In the data rows, the value 500 means zero.
Here are some numbered points:
tensor([530, 817, 716, 712, 549, 564, 373, 427, 730, 386, 258, 613, 288, 411, 699, 496, 655, 350, 457, 942, 801, 603,
        642, 641, 399, 406, 512, 272]) 0
tensor([ 76, 656, 474, 649, 362, 577, 487, 829, 590, 730, 310, 599, 516, 428, 645, 562, 417, 398, 774, 639, 486, 660,
        376, 305, 351, 518, 709, 566]) 1
tensor([666, 648, 628, 672, 697, 644, 787, 589, 543, 345, 594, 578, 431, 480, 501, 582, 660, 505, 758, 442, 533, 495,
        685, 418, 564, 651, 571, 353]) 2
tensor([415, 404, 739, 456, 572, 598, 678, 712, 658, 518, 442, 515, 573, 377, 622, 620, 375, 714, 621, 502, 494, 608,
        211, 508, 469, 685, 569, 421]) 3
tensor([743, 289, 316, 570, 651, 241, 339,  14, 362, 587, 434, 166, 523, 476, 438, 367, 742, 416,  37, 428, 552, 465,
        636, 710, 646, 236, 472, 543]) 4
tensor([254, 568, 669, 278, 437, 504, 441, 670, 248, 849, 677, 426, 620, 581, 478, 428, 378, 622, 475, 555, 636, 557,
        560, 324, 411, 299, 626, 614]) 5
tensor([704, 228, 249, 467, 641, 433, 488, 232, 410, 354, 553, 254, 419, 727, 203, 293, 646, 427, 319, 405, 381, 413,
        711, 380, 789, 781, 444, 460]) 6
tensor([601, 420, 348,  78, 887, 142, 305,   0, 138, 647, 684, 168, 488, 529, 612,   0, 822, 501,   0, 522, 745, 497,
        739, 438, 720, 264, 232, 603]) 7
tensor([405, 546, 734, 814, 424, 531, 533, 675, 511, 668, 509, 661, 796, 555, 671, 618, 308, 507, 593, 482, 586, 376,
        474, 537, 389, 427, 490, 480]) 8
tensor([320, 444, 477, 289, 472, 296, 375, 518, 633, 415, 322, 441, 347, 433, 657, 520, 334, 341, 343, 390, 580, 621,
        634, 647, 614, 412, 411, 510]) 9
tensor([301, 478, 285, 427, 312, 440, 497, 641, 478, 320, 373, 565, 479, 319, 451, 708, 462, 658, 387, 141, 419, 750,
        472, 379, 575, 490, 408, 642]) 10
tensor([578, 269, 389, 348, 776, 470, 677, 290, 560, 226, 735, 548, 520, 693, 379, 391, 629, 499, 239, 390, 384, 288,
        639, 554, 642, 601, 359, 631]) 11
tensor([478, 503, 387, 620, 513, 436, 394, 611, 447, 692, 449, 529, 419, 352, 507, 512, 467, 548, 454, 651, 526, 726,
        368, 342, 414, 224, 624, 472]) 12
tensor([412, 472, 260, 305, 449, 433, 327, 352, 297, 545, 655, 696, 499, 609, 609, 639, 315, 534, 149, 275, 293, 412,
        420, 320, 719, 449, 328, 723]) 13
tensor([153, 418, 257, 271, 463, 695, 451, 559, 350, 180, 569, 568, 564, 700, 580, 424, 256, 584, 270,  97, 399, 693,
        541, 330, 859, 618, 243, 874]) 14
tensor([449, 640, 519, 315, 490, 442, 447, 614, 282, 540, 432, 541, 560, 291, 834, 710, 519, 364, 706, 591, 527, 610,
        381, 584, 269, 420, 668, 519]) 15
tensor([676, 452, 492, 902, 522, 476, 487, 502, 626, 526, 383, 430, 325, 319, 563, 527, 601, 328, 527, 490, 502, 427,
        601, 459, 591, 520, 553, 339]) 16
tensor([245, 616, 539, 516, 442, 517, 384, 666, 525, 409, 424, 624, 568, 308, 755, 250, 447, 446, 643, 748, 470, 680,
        648, 466, 437, 360, 590, 622]) 17
tensor([337, 539, 743, 630, 434, 471, 718, 650, 541, 619, 363, 467, 332, 455, 542, 716, 336, 368, 777, 452, 514, 564,
        465, 497, 385, 483, 552, 412]) 18
tensor([427, 340, 296, 175, 524, 506, 475,  88, 304, 441, 651, 299, 392, 606, 499, 279, 799, 509,   0, 354, 558, 582,
        752, 663, 771, 241, 423, 574]) 19
tensor([860, 472, 477, 480, 664, 401, 571, 287, 499, 436, 728, 411, 612, 833, 402, 347, 687, 619, 396, 471, 467, 263,
        762, 581, 572, 455, 434, 653]) 20
Which two points above are nearest to each new point, looking only along the 5 directions in which the numbered points spread most? Their numbers follow each, nearest first.
tensor([579, 568, 488, 707, 532, 614, 517, 426, 569, 748, 511, 492, 400, 379, 378, 470, 606, 425, 486, 556, 665, 427,
        415, 565, 439, 436, 522, 316]) >> 16 12
tensor([579, 613, 589, 557, 484, 396, 502, 590, 605, 374, 381, 552, 533, 537, 542, 615, 200, 367, 472, 645, 505, 600,
        510, 432, 352, 469, 519, 426]) >> 18 3
tensor([465, 541, 299, 320, 276, 784, 598, 565, 425, 416, 597, 498, 556, 532, 329, 415, 589, 632, 265, 372, 418, 577,
        616, 595, 354, 445, 574, 645]) >> 13 9
tensor([721, 240, 528, 515, 653, 453, 626, 346, 551, 364, 496, 280, 626, 735, 501, 336, 600, 590,  99, 194, 490, 308,
        647, 632, 762, 556, 295, 454]) >> 6 11
tensor([439, 309, 233, 494, 577, 357, 581, 690, 586, 427, 397, 663, 455, 222, 642, 660, 443, 482, 511, 311, 284, 677,
        174, 444, 469, 576, 451, 578]) >> 10 3
tensor([210, 481, 603, 672, 388, 677, 363, 822, 507, 706, 433, 644, 444, 537, 541, 450, 238, 442, 491, 351, 395, 532,
        340, 309, 387, 475, 540, 487]) >> 3 1
tensor([545, 504, 558, 496, 506, 469, 481, 664, 578, 546, 486, 709, 318, 609, 548, 801, 368, 420, 462, 762, 417, 581,
        560, 416, 541, 438, 452, 630]) >> 3 18
tensor([375, 746, 588, 343, 100, 743, 633, 938, 676, 638, 429, 999, 442, 546, 579, 920,  10, 618, 999, 587, 190, 643,
         73, 421,   0, 736, 801, 560]) >> 1 3
tensor([252, 636, 688, 729, 389, 454, 293, 637, 509, 690, 299, 505, 382, 735, 797, 587, 295, 460, 561, 661, 678, 527,
        524, 631, 122, 402, 628, 499]) >> 15 1
tensor([420, 605, 421, 350, 385, 684, 393, 480, 474, 386, 590, 346, 482, 564, 298, 549, 660, 565, 533, 527, 556, 599,
        729, 330, 625, 345, 463, 444]) >> 9 12
tensor([753, 459, 432, 711, 586, 474, 783, 591, 715, 390, 417, 617, 610, 538, 522, 594, 386, 497, 737, 453, 204, 507,
        515, 586, 442, 588, 471, 533]) >> 2 3
tensor([701, 561, 524, 717, 544, 602, 291, 448, 682, 312, 432, 601, 589, 525, 509, 637, 513, 551, 763, 563, 658, 469,
        489, 655, 497, 532, 530, 456]) >> 2 16
tensor([578, 554, 532, 616, 342, 857, 624, 557, 562, 384, 532, 577, 399, 600, 552, 654, 406, 547, 606, 437, 458, 440,
        546, 566, 575, 476, 545, 605]) >> 3 2
tensor([404, 742, 688, 517, 572, 441, 519, 707, 441, 777, 486, 640, 457, 461, 530, 751, 434, 495, 641, 654, 629, 449,
        438, 469, 274, 451, 513, 351]) >> 8 15
